Rows are one point carried round by a steady rotation, each followed by how many steps it has turned.
The counts run from 0 to 574.
[140 140  93  88 102 155 156 137 108 141 140 122 128  76  93 101 114 155
  94 157 176 126 111  70 139 151 131  95 142 180 163  83 109 148 173 130
 132 145 125] => 313
[113 128 156 102 164 117  71 114 148 150 168  88 139 109 113 142  97 116
 140 158 117 125 135 139 179 153  99 142  85 100 142 150 199  92  96 144
 116 164 131] => 211
[ 90  78 178  98 154  94 137 124 128 139 131 132 119 168  97 119 171 127
 152 157 116 191 145 105 100  91 136 132 145 117  81 116 125  78  99 130
 101 132 170] => 429
[113 143 135 166 152 150 155  90 127 167 108 119  87  62 149 129 137 149
  57 121 127 133  93 106 111 145 156  77 108 108 154  68 138 145 152 150
 136 129 109] => 8
[108 105 116 129 144 153 133 160 120 155 183 116 148 164  86  87 151 117
 154 150  84 130 124 145 101 144 102  99 138 119 109 163 128  99  95 144
  98 112 150] => 283
[119 122 162 168 116 144 163 199 137 123 170 154 130 112 128  67 158 103
 116 164 132 132 122 127 115  85 125 140 146  98 108 126 107 117 176 132
  71 123 138] => 509
[125 125  75  78 101 131 157 169 165  96 123 155 142 105 109 106 125 128
 104 130 176 141 128  88 149 128 110  86 150 160 162  86 110 179 178 137
 141 143  92] => 312
[139 185 132 130 134 137 109  95  78 190 120 118  98 103 117 160 112 150
 127 171 135 126 133 114 106 132 149 123 133 185 121  78  98 151 147 147
 102 138 142] => 3
[132 128  89 136 120 127 115 113  87 148 190 106 141 121 109  88 110 106
 137 123 103  84 124 106 124 179 120 124 160 106 161 147  41 118 128 137
 130 146 119] => 453
[155 184 138 111 139 155 109 146 170 137  88 129 154 153  93 145 103  81
 182 124 115 162 146 150 114 130 106 152 127 146 132 128 140 103 141 104
 139  75 161] => 475
[150  97 113  91 134 104  75 160 116 119 158 144 126 154 152 117 112  77
 135 198 110 123 141 133 137 118 104 165 102 156 140 160 110 133 110 155
 117 169  92] => 456
[116  99 148 152 129 142 169 148 129 147 148 144 124 106 125  77 197 131
  85 130 100 168 109 133 104 140 108  92 119 148  86 131 141 157 116 160
 123 140  83] => 344
[146 135 113 117 132 153  86  79 138 161  63  95  96 132  91 180 132 160
 116 142 132 129  91  98 119 123 142 118 118 168 139  77 122 170 124 122
 115 159 141] => 320
[137 155  60 107  97 143 100 132 142  87  96 129 142 133  97  97 123 145
 147  97 171 120 111 122 126 151 150 151 153 158 164 111  57 129 154 133
 139 108 128] => 307
[122 102 106 100 129 130 147 119 167 117  62 135 105 147 109 142 141 144
 124 149 128 134  83 112 108 108 141 104 147 140 145  69  83 168 154 142
 118 164 110] => 1
[116  75 149 113  79 125  87 142 151 106 157  96 105 178  94 108 185 104
 141 151  96 134 147 110 128 100 117 180 129 135  81 153 123 146 117 128
 119 144 108] => 197
[137 121 107 146  98 112 172 137  99 137 118 160  96  77 165  93 149 143
  89 150 153 141 110  82 120 126 153 106 120 181 121  76 105 160 176 134
 118 152  98] => 571
[131 162  64 172  94 152 131 102 139 154 106 100 132 108 132 138 148 125
 128 147  90 153 119 108  90 142 129 115 112 201 130  86  75 120 140 112
 159 107 160] => 82
[134  83 104 165 119 148 159 141 116 127 131 110 125 149 156 146 149 138
 158 115  95  99 138  97  86 116 106 119 131 138 115 146 109 171 157 122
 158 191 148] => 512
[134  48  88 123 155  84 159 163 116 117 139 123 150 149 175  97 120 129
 146 162  95 117 134 115 131 138 104 105 115 147 133 164 134 106  91 139
 119 168 112] => 285
[167 102 122 100 123 123 128 102  93 144  67 141  95 194 128 157 125 126
 148 129 107 164 127 120  93 116 162 142 170 155 104  91 121 134 112 118
 110 113 110] => 487
[119 171 109 105 110  98  94 134 126 103 159 131 149 151 128  94 128 100
 185 131 106 137 140 149 149 139 120 170 119 122 114 161 121  84  99 176
  91 107  85] => 535
[145 170 120 158 127 132  93 112 123 126 140 137 125 140 127 154 100  71
 122 163 105 160 142 144 141 125 147 187 126 146 159  98 102  78 144  95
 144  91 152] => 77
[ 89 126 163 135 166  98  93 140 155 153 159  74  84  92 150 118 144  97
 152 178 131 133 152 121 105 100 122 149  85  89  88 171 136 106  96 163
 107 156 163] => 522
[118  93 150 103 159  97 156 128 155 135 104 131 122 108 160 117 122  76
  43 144 151 179 113 114 112 125 122  88  84 139 146  96 127 126 135 116
 155 145 109] => 404
[143 129 124 141 142 148 139 164 151  92 154 127 178  95 123 112 107 107
 134 125 116  81 125 129 165 165  81 147 110  94 192 164 159 138 149 120
 136 182 158] => 133
[146 150 123 146 143 118 114 135 170  96 110 164 142 176 124 145 121  66
 121 142  95 173 138 157 105 102 116 180 135 136 155  93 105  90 138 113
 155  96 114] => 78
[113  99 154 155 104 148 151 165 164 116 159 146 115 190 123  90 159 108
 125 148 108 125 161 126  99  69 121 149 163 105 109 145  91 111 165 119
 123  97 134] => 508
[135 101  88  97 111 148  99 124 145  90 121  88 167 131 138 134  93 141
 109  87 173  75 112 121 176 148 134  93  93 139 151 156 135 158 132  86
 172 118 163] => 300
[111 110 108 153 138 145 175 144 169 111 147 111 187 150 162 153 167 166
 164 149  92 134 143 119 131 143 114 115 107 148 132 166 151 104 162 165
 156 127 150] => 279
[115 158 126 112 128 134 109  60 150 149  81  85 157  78 137 184 112 134
 105 128 171 141 102 125 165 160 152 102 108 149 138 119 149 110 146 121
 138 135 159] => 154
[124 210 155 116 158 113 147 145 168 125 123 178 152 103 112 140  88  74
 137 134 146 132 129 174 121 118 120 117 138 112 127 111 150 100 129 122
 105 100 132] => 158
[128 158 116 114 144 152  61 109 106 165 137  91 129 136  69 149 107 168
 130  98 146 122 122 125 158 158 134 152 128 105 169 127 138 146 109 155
 123  91 134] => 381
[106  86 143 108 142 143 137 100 105 152 175 119  96 166 116 147 153 162
 137  97 124 100 157  86  81  89 132 100 142 120  81 144 134 166 103 130
 147  96 161] => 434
[134 110  82 114 115 107 112 144 199  78  98 123 158 157 133 133 139 115
 143 139 141 135 134  95 116 148 101 128 110 181 153 149  90 160 153 169
 176 169 114] => 140
[103 154 167 133  63 136 116 108 138 112 166 129 142 161 116 132 136 121
 143 157 124  97 140 183 143 110 131 149 138 102  68 177 112 108 161 155
  89 103  93] => 276
[106 122  95 121 108 141 185 119 106 134 184 121 137 158 161  85  94 133
 146 136 130 114 164 121 119 144 142 107 171 109 132 173  74  90 149 147
 143 106 122] => 281
[132 112 183 114 145 111 110  99 147 124  76 137  98 152 119 151 115  62
 104  99 104 143 121 155  88 109 128 145 126 112  91 110 136 146  82 101
 166 108 110] => 409
[134 147 141  86 155  80 112 120 139 131  93 178 115  83 105 113 125 100
 106 138 141 121  93  99 129 139 131 112 147 122 155  70 117 139 121 141
 104 202  89] => 318
[141 161 172 141 158 129 155 101  66 160 151 163  97 120 123 151 130 142
  75  85 156 126 151 132 105 111 158 119 141 106 109  85 133 119 122 149
 133  68 122] => 494
[121 162 153 140 103 142 165 178 169 109 127 184 147  93  92 100 165  81
 124 121 128 114 112 119 121  87 110 111 155 132 110  81 118 142 171 106
 112 140 135] => 251
[155  97  91 124 115 129  60 169 141 138 146 102 116 182  93 108 121  88
 146 166  70 123 135 148 110 132  94 157 107 147 141 158 116 146  90 123
 117 145 128] => 455
